[[ 49.5  46.2 -22.7  39.4   6.6 -47.8  -1.1  -8.9   8.6]
 [ 40.1  22.5 -14.7  16.9  -6.7  -8.7 -15.7  -0.3  16.2]
 [ 55.4  28.8 -30.1   3.2  -4.8 -16.8 -32.1 -28.7  10.3]
 [ 49.0  34.0 -25.5  30.9   9.1 -24.0 -16.8 -45.4  24.6]]
->
[[ 49.5 -22.7   6.6  -1.1   8.6]
 [ 40.1 -14.7  -6.7 -15.7  16.2]
 [ 55.4 -30.1  -4.8 -32.1  10.3]
 [ 49.0 -25.5   9.1 -16.8  24.6]]

[[-26.6  -4.8]
 [ -7.6 -17.1]
 [-63.5 -18.7]
 [-17.5  -9.1]
 [-39.0 -49.5]
 [ -2.8  -3.6]
 [-27.3   3.8]
 [-49.6   9.4]
 [-11.2   1.6]
 [ -7.4   0.0]]
->
[[-26.6]
 [ -7.6]
 [-63.5]
 [-17.5]
 [-39.0]
 [ -2.8]
 [-27.3]
 [-49.6]
 [-11.2]
 [ -7.4]]

[[-57.8   0.3  17.2 -16.0 -27.0  11.2]
 [ 11.2  41.4 -37.3  -6.5  30.9   0.8]
 [  0.0   7.1 -50.6 -38.6  49.9 -22.3]
 [-17.1 -30.5   8.8 -27.0  -3.2 -24.1]]
->
[[-57.8  17.2 -27.0]
 [ 11.2 -37.3  30.9]
 [  0.0 -50.6  49.9]
 [-17.1   8.8  -3.2]]

[[-19.2   0.3  21.9   0.8  20.1 -16.6  -1.2 -12.4 -26.0 -29.0 -10.0 -34.5
    0.1  57.5 -13.5]
 [-28.1  13.3 -21.1  19.0  24.1   3.7 -13.0 -27.5  -3.8  -9.0 -23.4 -29.6
  -31.7  -9.3  -4.1]]
->
[[-19.2  21.9  20.1  -1.2 -26.0 -10.0   0.1 -13.5]
 [-28.1 -21.1  24.1 -13.0  -3.8 -23.4 -31.7  -4.1]]

[[ 32.4  56.4   2.9]
 [ 46.8 -30.5  25.4]
 [ 54.2   7.9   7.1]
 [ 54.2  21.3  18.8]
 [ 27.7  50.3 -18.9]
 [ -8.5  51.8 -37.6]
 [ 34.1  41.7  -6.3]
 [-42.3 -29.8  -1.7]
 [-48.9   6.3 -12.7]
 [ 55.5   3.9  10.2]]
->
[[ 32.4   2.9]
 [ 46.8  25.4]
 [ 54.2   7.1]
 [ 54.2  18.8]
 [ 27.7 -18.9]
 [ -8.5 -37.6]
 [ 34.1  -6.3]
 [-42.3  -1.7]
 [-48.9 -12.7]
 [ 55.5  10.2]]

[[ 50.3  74.5  42.3  74.6  34.2 -23.5  74.6  18.1  18.1]
 [-41.2 -61.7 -34.5 -61.4 -27.6  22.8 -61.6 -14.1 -13.9]
 [ 43.4  64.7  36.3  64.8  29.1 -22.9  64.7  14.9  14.9]
 [ 44.4  66.1  37.1  66.2  29.9 -22.1  66.2  15.4  15.5]]
->
[[ 50.3  42.3  34.2  74.6  18.1]
 [-41.2 -34.5 -27.6 -61.6 -13.9]
 [ 43.4  36.3  29.1  64.7  14.9]
 [ 44.4  37.1  29.9  66.2  15.5]]
---
[[ -2.8   4.6  -1.5]
 [  5.2  -5.2  -0.1]
 [ 39.7  30.7 -63.9]
 [-57.0 -55.1  61.1]
 [ 41.2  57.6 -55.0]]
->
[[ 4.6 -1.5]
 [-5.2 -0.1]]

[[ 15.8 -71.0 -40.8  35.8]
 [ 19.2  28.1 -59.9  14.0]
 [-24.8 -40.4 -16.7   7.7]
 [-19.5  20.7 -19.9  74.8]]
->
[[-71.0 -40.8]
 [ 28.1 -59.9]]

[[ 18.3  16.2  17.7  17.6]
 [ 52.4  45.9  50.5  48.9]
 [-40.2 -34.0 -39.0 -37.7]
 [ 60.3  52.5  58.4  57.0]
 [ 52.3  45.7  50.4  49.0]]
->
[[16.2 17.7]
 [45.9 50.5]]

[[ 36.1  -0.6   4.8   2.0  26.9]
 [ 36.1  63.4 -27.0 -20.8 -52.2]
 [ 36.1  58.5   7.9 -17.6  12.7]]
->
[[ -0.6   4.8]
 [ 63.4 -27.0]]

[[ 70.3 -57.2  55.8  61.6]
 [-51.9  49.2 -52.7 -54.5]
 [ 66.9 -55.8  57.7  69.4]
 [-64.6  51.2 -47.5 -48.8]]
->
[[-57.2  55.8]
 [ 49.2 -52.7]]

[[ 2.0 16.4 -4.0 19.5]
 [ 6.6 51.4 -7.9 74.0]
 [ 3.5 27.4 -5.7 35.6]
 [ 5.2 38.8 -7.0 53.5]]
->
[[16.4 -4.0]
 [51.4 -7.9]]

[[ -1.3  11.5  -7.2]
 [ -0.4  69.2 -24.1]
 [-64.6  -6.4  26.0]]
->
[[ 11.5  -7.2]
 [ 69.2 -24.1]]

[[-71.5  62.8 -14.3 -19.9 -38.6]
 [ 26.9  18.5   3.6 -30.1   4.8]]
->
[[ 62.8 -14.3]
 [ 18.5   3.6]]
